In the data rows, zero lies at 4.5, halfway between 4 and 5.
Some points, one per row:
[4 6 9 8 5 3 4 8 7 4 4 5 6 4 4 4 4 6]
[3 3 6 8 5 3 3 5 9 6 3 3 5 7 6 5 5 6]
[7 7 6 4 6 6 5 5 6 5 5 6 4 4 8 4 5 5]
[5 5 3 5 6 4 8 5 6 5 4 4 7 4 7 4 8 3]
[4 5 5 5 7 5 4 4 4 6 3 4 5 5 4 5 4 5]
[2 4 3 5 4 4 3 5 3 3 2 4 4 4 2 4 5 6]
[6 4 3 7 5 4 8 3 4 4 3 3 9 7 7 4 8 5]
[5 5 5 3 3 2 4 4 3 3 9 3 3 4 4 4 2 3]
[4 3 3 3 6 4 3 5 2 5 5 4 4 3 4 4 4 2]
[4 5 4 4 3 3 7 3 6 5 2 5 7 4 4 3 7 5]
[3 4 5 5 3 6 4 3 2 4 7 4 3 3 2 4 5 4]
[5 7 3 4 7 5 3 5 6 4 4 3 3 5 6 5 3 4]
[3 6 7 7 4 3 4 8 7 6 3 5 5 5 6 5 5 6]
[4 4 5 4 3 4 9 6 5 6 3 2 9 7 5 3 9 5]
[3 3 4 3 4 8 5 3 3 4 4 9 4 5 3 6 1 3]
[4 5 8 5 2 5 4 5 7 4 3 5 5 3 7 4 7 6]
[3 5 1 2 2 8 3 5 4 7 5 8 3 4 2 7 3 4]
[5 4 5 4 6 3 5 5 4 3 3 3 4 4 2 3 5 5]
[4 7 5 7 5 4 6 6 7 5 3 4 5 9 7 3 4 5]
[9 4 3 3 3 4 6 4 3 5 6 3 7 4 5 6 6 3]
[4 3 5 8 7 4 4 3 4 2 5 4 3 2 4 6 3 4]
[4 3 1 3 2 5 2 5 3 3 7 5 3 3 3 5 4 3]
[4 4 6 5 5 2 5 4 7 5 3 4 5 8 5 4 5 8]
[5 7 6 4 3 2 6 4 6 4 3 6 8 4 4 5 7 5]
[6 5 5 4 4 4 5 6 6 5 4 4 6 5 6 4 7 4]
[6 7 9 8 4 3 4 8 8 5 4 4 7 6 4 5 5 7]
[4 4 4 5 7 4 6 4 3 6 4 6 4 5 5 3 3 4]
[4 3 2 3 3 9 5 3 3 4 6 8 4 4 4 6 5 3]
[5 7 7 6 5 4 4 8 8 7 6 4 4 6 4 3 5 7]
[7 5 7 3 5 6 6 6 5 6 5 5 5 5 7 3 4 4]
[4 3 5 3 5 6 2 3 3 4 2 7 3 2 3 8 4 3]
[3 5 4 3 9 4 5 5 4 5 4 6 4 2 4 3 1 4]
[4 2 1 2 4 9 7 4 2 4 4 9 3 4 2 6 2 3]
[3 4 7 5 3 3 7 6 5 5 4 4 6 6 6 5 9 5]
[4 2 5 7 3 3 9 3 5 4 3 4 9 7 6 4 9 3]
[8 4 2 3 5 5 7 3 5 5 3 2 5 5 4 5 5 5]
[3 3 2 3 2 6 5 2 2 4 5 7 4 3 1 5 3 1]
[3 8 6 8 5 5 2 7 6 6 3 4 2 5 3 4 6 9]
[7 6 6 5 1 3 8 3 4 5 2 4 7 5 3 3 8 8]
[5 4 6 3 6 4 4 5 5 4 7 4 5 6 5 5 3 5]
[6 8 8 6 4 4 4 9 6 4 4 5 5 6 4 4 5 6]
[5 2 2 4 3 4 5 0 4 3 5 4 4 2 3 4 3 2]
[4 3 6 2 6 5 5 5 5 5 5 6 2 2 2 4 6 4]
[5 7 7 8 2 4 4 9 7 6 3 3 4 7 4 5 7 7]
[4 2 3 6 7 2 3 5 6 4 5 6 4 5 3 4 3 5]
[5 2 4 5 5 5 6 3 5 4 4 5 5 4 4 6 7 6]
[5 5 6 4 7 4 3 6 4 4 4 4 2 5 4 4 5 3]
Here are 40 more points, each followed by its number:
[3 2 3 3 6 5 2 3 4 2 5 8 2 2 3 9 4 3] 0
[4 5 6 9 6 3 4 6 6 7 5 6 4 8 6 5 4 9] 1
[4 3 4 2 7 4 3 4 4 3 3 5 4 5 2 4 5 3] 2
[3 8 5 8 7 5 4 7 7 6 4 3 4 6 4 4 4 9] 3
[3 5 2 5 7 3 4 4 4 4 3 5 3 2 1 6 3 5] 4
[5 6 5 5 4 4 5 3 5 8 4 4 5 5 9 5 6 4] 5
[5 2 5 6 8 3 4 4 4 4 3 3 3 3 1 4 4 3] 6
[4 6 5 8 6 6 4 7 8 5 4 4 5 8 4 4 5 7] 7
[2 3 3 3 5 3 1 3 5 2 6 4 4 4 3 7 3 2] 8
[4 8 4 5 6 2 3 5 4 4 4 4 3 3 5 6 5 3] 9
[7 4 5 4 3 4 9 4 5 5 5 2 7 4 6 3 7 5] 10
[5 4 3 4 4 5 5 7 5 7 4 3 3 5 8 4 6 3] 11
[6 7 8 6 5 6 3 5 3 8 3 5 5 5 8 5 5 7] 12
[4 5 5 7 6 4 2 5 4 4 4 3 5 5 4 4 2 4] 13
[6 7 4 3 3 3 7 6 7 4 3 6 7 4 6 3 9 7] 14
[7 6 4 3 2 5 4 5 5 4 5 4 5 4 6 3 7 7] 15
[4 4 4 6 8 4 4 4 5 7 6 3 4 4 3 4 3 4] 16
[5 3 3 4 2 8 3 4 1 3 5 6 2 4 5 3 5 3] 17
[4 5 2 3 6 5 5 5 3 8 4 4 4 6 4 3 5 4] 18
[7 2 5 4 2 4 7 5 4 7 4 3 5 3 5 4 5 4] 19
[3 1 3 2 2 6 3 4 3 3 4 5 3 4 5 4 4 2] 20
[4 4 3 2 2 9 3 3 4 2 5 9 2 3 2 6 1 3] 21
[7 3 3 3 5 4 7 2 4 7 3 3 2 6 6 5 5 1] 22
[4 3 5 3 7 3 5 5 4 5 5 5 4 2 5 3 4 3] 23
[5 5 5 3 4 3 7 5 5 2 4 1 9 6 5 4 7 3] 24
[5 6 7 9 4 3 6 7 9 5 5 4 5 6 4 4 3 7] 25
[2 7 8 6 6 3 3 7 7 5 7 3 4 5 6 3 5 9] 26
[6 3 4 3 4 6 3 3 4 4 3 6 3 3 3 8 4 2] 27
[2 5 4 1 6 5 3 5 3 3 5 2 4 2 1 5 3 1] 28
[3 7 7 8 5 3 5 5 6 5 5 5 5 7 5 5 4 9] 29
[5 9 7 7 2 6 3 8 7 5 3 5 4 3 4 5 5 6] 30
[3 4 4 4 3 8 2 4 4 4 4 7 2 2 3 9 5 3] 31
[4 2 0 3 4 8 2 4 2 2 3 8 3 3 4 8 4 2] 32
[4 1 4 5 6 8 4 4 2 3 5 9 5 2 3 5 4 2] 33
[6 2 3 5 3 4 2 3 3 3 4 5 4 2 3 4 3 6] 34
[4 4 7 6 3 4 6 3 6 3 4 4 5 5 3 4 8 3] 35
[5 4 5 4 5 5 5 4 4 6 6 2 3 5 9 4 5 5] 36
[3 4 3 3 4 6 4 4 3 3 3 8 4 2 3 9 3 3] 37
[5 5 4 5 5 3 6 6 4 5 3 5 5 4 4 5 7 6] 38
[4 5 2 4 3 5 2 2 2 5 8 5 4 3 4 6 4 2] 39
Which two of these numbered points are nearest to each point below, ignoring the direction in which the first points spread most? Their numbers follow each, nearest first.
[3 4 3 2 5 4 4 5 4 4 9 3 1 2 3 5 2 3] > 26 23
[4 3 5 4 4 6 9 3 5 3 4 4 6 5 8 4 6 4] > 10 24
[4 6 2 3 2 7 4 4 5 2 4 6 3 5 2 6 4 4] > 21 37
[3 2 1 5 3 5 3 3 4 6 6 6 4 2 4 5 5 3] > 39 38
[3 5 5 4 5 5 1 4 1 4 5 5 4 5 4 3 2 3] > 13 39
[4 7 7 7 5 6 7 8 8 5 3 3 6 8 5 4 5 8] > 7 3
[5 4 5 3 3 6 5 3 3 4 4 8 3 3 3 8 4 5] > 37 27
[3 3 4 4 3 3 8 5 7 4 3 4 9 5 4 4 7 5] > 24 10
[5 6 7 3 1 5 4 3 6 5 4 5 7 5 3 4 8 3] > 35 27
[4 6 4 3 7 3 4 6 5 5 4 6 2 6 3 3 4 4] > 2 18
[3 3 5 6 4 2 3 4 5 8 5 6 3 7 5 3 5 5] > 1 18
[7 4 4 4 5 5 5 7 8 9 4 5 6 7 8 6 5 4] > 11 5
[4 8 6 8 4 3 5 6 4 4 4 3 3 5 1 5 6 6] > 4 38
[3 2 4 5 6 5 8 5 7 7 4 6 3 7 9 3 2 3] > 11 36
[4 5 3 3 6 5 4 4 4 4 5 5 4 5 2 4 3 3] > 2 13
[4 4 6 5 3 4 7 5 5 7 4 7 7 4 7 3 6 5] > 5 19
[4 5 5 4 6 4 4 6 5 5 2 4 5 5 2 5 2 6] > 4 13
[6 2 5 2 6 5 3 2 5 6 6 3 4 5 5 5 4 5] > 36 16
[4 3 2 4 9 5 3 3 2 5 6 6 3 7 6 4 4 5] > 1 18
[4 7 5 7 5 3 5 7 6 5 4 5 9 6 4 3 6 7] > 38 7
[2 9 7 7 3 3 4 8 7 6 3 5 6 7 3 2 4 5] > 21 25
[7 5 3 4 5 5 8 3 4 6 3 2 6 6 6 5 5 4] > 22 10
[6 5 5 3 4 3 9 5 5 4 3 4 7 5 6 3 7 4] > 10 24
